(in the rows, 128 means zero)
The rows of X fall into several groups, which share some directions, and each row is roughly a mix of its group's hidden directions.
X (127 x 13):
[[116 135 125  70 128 183 131 128  89  98 164  92  94]
 [110 127 105  66 163 153 126 105 135 124 181  81 102]
 [133 144 160 164  86 106  78 133 160 160 162 134  81]
 [151 178 130 169  95 173 168 139 163 166 140 149 133]
 [109 133 101  86 161 125 128 117 152 136 165  46 127]
 [ 78  96  93  97 123 143 140  73 136  83 165 148 126]
 [127 102 149  93 169  64 137 115  76 102 109 103 121]
 [166 119 180 136 115 132 119 151 120 129  54  81 128]
 [108  87 114  63 169 166 164 112 108 109  99 125 134]
 [126 105 169 151 117 134 135 109 121 134 119 224 138]
 [149 107 126 123 178  94 124 108 101  58  81 127 141]
 [ 97 111  91  96 146 135  99 113 120  98  72 140 188]
 [158 142 162 116  73 126 114 135 145 135  77  63 128]
 [122 142 168 108  98 180 148 133  71 100 123 158  87]
 [ 73 111 165  87  86 109 103  86  92 112 141 135 142]
 [185 107 160 107 153 142 184 100 142  99  87 121 143]
 [176 121 145 143 132 101  86 160 136  58 123 140  92]
 [135 120 127  87  46 121 129 121 150 147 130  72 116]
 [174 152 134 188 146 109 155 165 148 144  83 149 102]
 [ 75 107 156  79 108 123 105  87  90 122 156 109 163]
 [177 132 147 106  83  80 120 161 136 181 128 153 102]
 [126 120  94 168 129 160  83  95 133  69 162 119 163]
 [144  94 126 186 119  78  89 138 127 120 128 185 152]
 [ 97  84 113 104 142 147 149 182 140 105 165  73 144]
 [125 125 131  83 148 199 146 132  81 110 167 111 103]
 [139 177 143 181  94 154 145 137 176 167 135 163 125]
 [102 161 140 143 122 147 147 140 159 210 153 144  94]
 [116 117  71 122 169 140 101 146 107  61 104 126  97]
 [126 101 105  80 128 161 174 148 110  77 107 124 177]
 [115 111 189 116 117 112 100 119 163 171 145 141  66]
 [153 116 126 123 137 133 152 148 110  39 101 129  83]
 [ 73 124 151 100 111  78 106  77 119 144 126  98 166]
 [130 125 144 166 186 161 110 118 122  70  79 116 145]
 [ 72 118 130 130  95  93  72 132 136 167 152 135 173]
 [110  67 137 120 127 156 140 191 121  86 172 131 134]
 [166 114 183 137 118 105 108 153 108 154  62  99 136]
 [165 101 179 119 125  85 110 153 109 179  82 118 114]
 [150  70 114  80 144 159 136 105 134  78 105  96 152]
 [159 162 141  73 112 118 173 140 132 188 129 116  92]
 [123  91 139 101 164  69  95 114  92  79 103 111 127]
 [120 167 134 177 101 123 116 171 153 102 126 167  71]
 [101 113 106 159 197 143 130 120 114  89 150 185 134]
 [114 165 155 140 114  62 126 106 115 154  75  87 140]
 [164  93 147 128  70 144  91 106 133  96 109  74 139]
 [145 107 184 129 132 125 103 114 120 107  50  89 132]
 [121 139 137  80 114 212 162 134  94 114 134 112 119]
 [125 127 159 161 203  88 155 119 119 178 123 118 130]
 [137 118  98  84  90 147  91 143  86 102 120  91 178]
 [121 114 125 138 199 125 154 139  90 145 148 196 128]
 [116 148 149 176 102 109  93 133 160 177 174 134  86]
 [ 96 169  86 167 115 127  80 161 107 132 154 146  85]
 [154 130 157 175 101 113 124 127 123 134  83 204 143]
 [ 96 134  73 109 134 118 144 111 137 138 200 176 120]
 [144 145 123 145 214 114 150 113 134 170 147 103  97]
 [126  74  96 124 143 126  68 119 134  64 135 101 121]
 [146 104 103 108 149 196 134 151 123  99 180 154  96]
 [137 128 155 133  87 147 108 122 145  96  73  56 138]
 [185 131  86 147 157 168 109 115 162 130 168 169 115]
 [128 119 108  82 178 188 162  99 126 171 112 121 126]
 [157  86 165  78 141 146 168  87 144 137 104 112 166]
 [146  84 133 108 181 118 149 118  86 157 155 184 111]
 [134 138  86 152 130  93  97  74 188 153 133 161 127]
 [165  88 171 121 136 112 154  83 149 157 147  90 172]
 [135  99 170 122 131 104 152  90 143 183 157 106 183]
 [117  88 161  72 113  90 118  85 123 137  76 105 120]
 [121  70 115 111 148 147 127  68 105  98 177 157 128]
 [118 118 125 165 195 175 131 115 109  71 112 133 150]
 [140 162 100 110 151 133 131 146 119 117 149  48  76]
 [ 85 114 141 127 173 150 139 111 131  75  62 104 130]
 [111 142 192 102 124 132 147 136  59 112 116 127  84]
 [112 113  96  99 187 124 126 110 159 139 187  83 116]
 [ 90  90 122  52 167 144 139 118  87 127 109 125 119]
 [ 74 120  80 131 156 151 136  95 138  77 167 157 136]
 [121 135 128 154 135  34  97 112 150 149 111 104 139]
 [166 164 103 146 178 139 150 144  97  81  98 143  89]
 [ 93 127 119  80 137 134 136 143 115 109 158  45 103]
 [116 148 120 151 202 154 171 154 111 120 133 180 123]
 [140  92 146 126  92 138  86  95 136  80  85  80 145]
 [112  82 115 118  88 160 125  92 143  50 123 121 134]
 [146 169 136 129 106 197 181 129 149 160 112 158 117]
 [101 184  95 137 139 137 149 140 101 133  77 172 170]
 [145 120 147 105  42 140 126 119 153 110 114  76 118]
 [132 158 144 191  75  90  91 152 157 124 149 140 120]
 [ 60 147  83 102 148 133 159  98 149 114 168 153 119]
 [133 134  85 121  74 122  99  99 150 131 204 132 133]
 [113 160 167 100 101 148 143 129  57 109 104 115  85]
 [141 139 104 170 133  75  82 156 102  72 143 116 110]
 [170  97 101 161 114 151  96 160  93 111 123 171 175]
 [115 116  75  97 159 162 121 135 109  66  81 136 130]
 [199  90 176 142 136 136 122 152  87 145  94 119 129]
 [167 110 186 130 133 110 111 149 112 143  53 104 123]
 [ 72 115  76  92 109 169  81 136 110 112 110 146 139]
 [118 182 114 195 111  97 111 169 125 120 152 152 101]
 [146  97 145 130 176  65 107 123 122  68 103 115 116]
 [130 141 146 128  78 137 174 132 116 181 180  92 102]
 [124 136 125 158 203 164 165 148 102 105 127 172 131]
 [111 180 105 183 118 103  83 169 128 123 136 159 101]
 [108 133 108 135 103  45  84 103 166 120 126 117 112]
 [124 127 171 157  84  73  81 152 157 118 146 136  94]
 [ 92  99  99 114 142 133 154 173 154 123 147  57 153]
 [105  95 127 135 101 148 106  97 138  50  93 105 154]
 [128 141 194 118 144 105 180 120 151 157  92 168 148]
 [ 88 145 160 118 153 121 141 104 144 213 119 154 110]
 [ 84 121 133 145 165 171 147 117 128  61  84 115 142]
 [138  73 114 121 147 143  90 132 158  51 121 120 104]
 [ 72 128  93 111 147 167 160  85 136 103 178 115 119]
 [101 127  91 160 166 165 115  98 127  64 150 142 160]
 [123  84 163 104 101 127 110  92 127  92  69  84 135]
 [134 136 166 164  90 114 157 167 158  72 120 162 100]
 [ 66 166  80 106 139 129 155 110 159 127 174 145 114]
 [164 125 132 180 125 122 123 117 154 151 100 202 162]
 [113 125 124 126  97  98  80  97 123  91 167 167  73]
 [114 148 171  87 141 151 154 131  59 121 122  97  89]
 [113  71 155 141 129 136 119 128 147 112 180 197 143]
 [160  92 154  86 146 141 167 107 136  78  76 123 146]
 [110 138 158 132  59 131 132 125  95 116  68 170 137]
 [108 131 150 140  90 134 155 159  76 106  69 161  98]
 [140 115 152 167 200 145 131 145  95 102  86 157 147]
 [159 121 152 167 204 129 118 148  88 137 101 156 144]
 [153 124 108  79  92 164  92 140  83 101 121 105 174]
 [212 154 140 163 145 157 132 110 164 123 109 144 147]
 [183 141 180 142 144 129 116 156 115 153  70  90 124]
 [153  84 107 133 105 136  79 149  87  99 131 163 180]
 [136 103 165 148 115 146 126 111 114 131 123 223 147]
 [135 136 126 183 126  52 105 114 168 138 115 157 108]
 [ 76 159 101 140 119 133 104 175 110 106 123 168  73]
 [150 126 114  94  71  96 117 123 140 183 183 117 110]]
Here is one row from each group, named. Which group is each of the other rows in?
[187  77 170 148 121 147 109 135  95 111  88 104 140]  F
[110 183 158 133 136 118 142 151 124 141  79 195 104]  Z
[175 178  94 142 148 131 140 142 140 154  93  65 131]  K

[154 172 119 101 124 158 101  68  93 128 137 157  83]  K
[163 102 174 101 146  88 127 139 105 170  67 133 115]  F
[182 156  99 141 171 131 148  93  90 107  87 115 158]  Z
[131 120 135  82  55  87 118 123 150 169 129 100 108]  F
[155 159  92 167 122 155 132 158 155  69  97 138  91]  Z
[145 128 147 186 104  86 127 137 144 145  74 172 161]  K
[160 115 152 153 118 171 146 171 108 100 128 194  99]  K
[153 177 130 103 130 157 110  73  86 131 135 145  74]  K
[ 92 104 138 103 178 121 122  95  99 151 174  86 165]  K
[118 141 113 150 204 121 139 141 110 145 157 193 126]  F
[132 127  94 104 124 138 137 184 135 110 122  43 143]  K
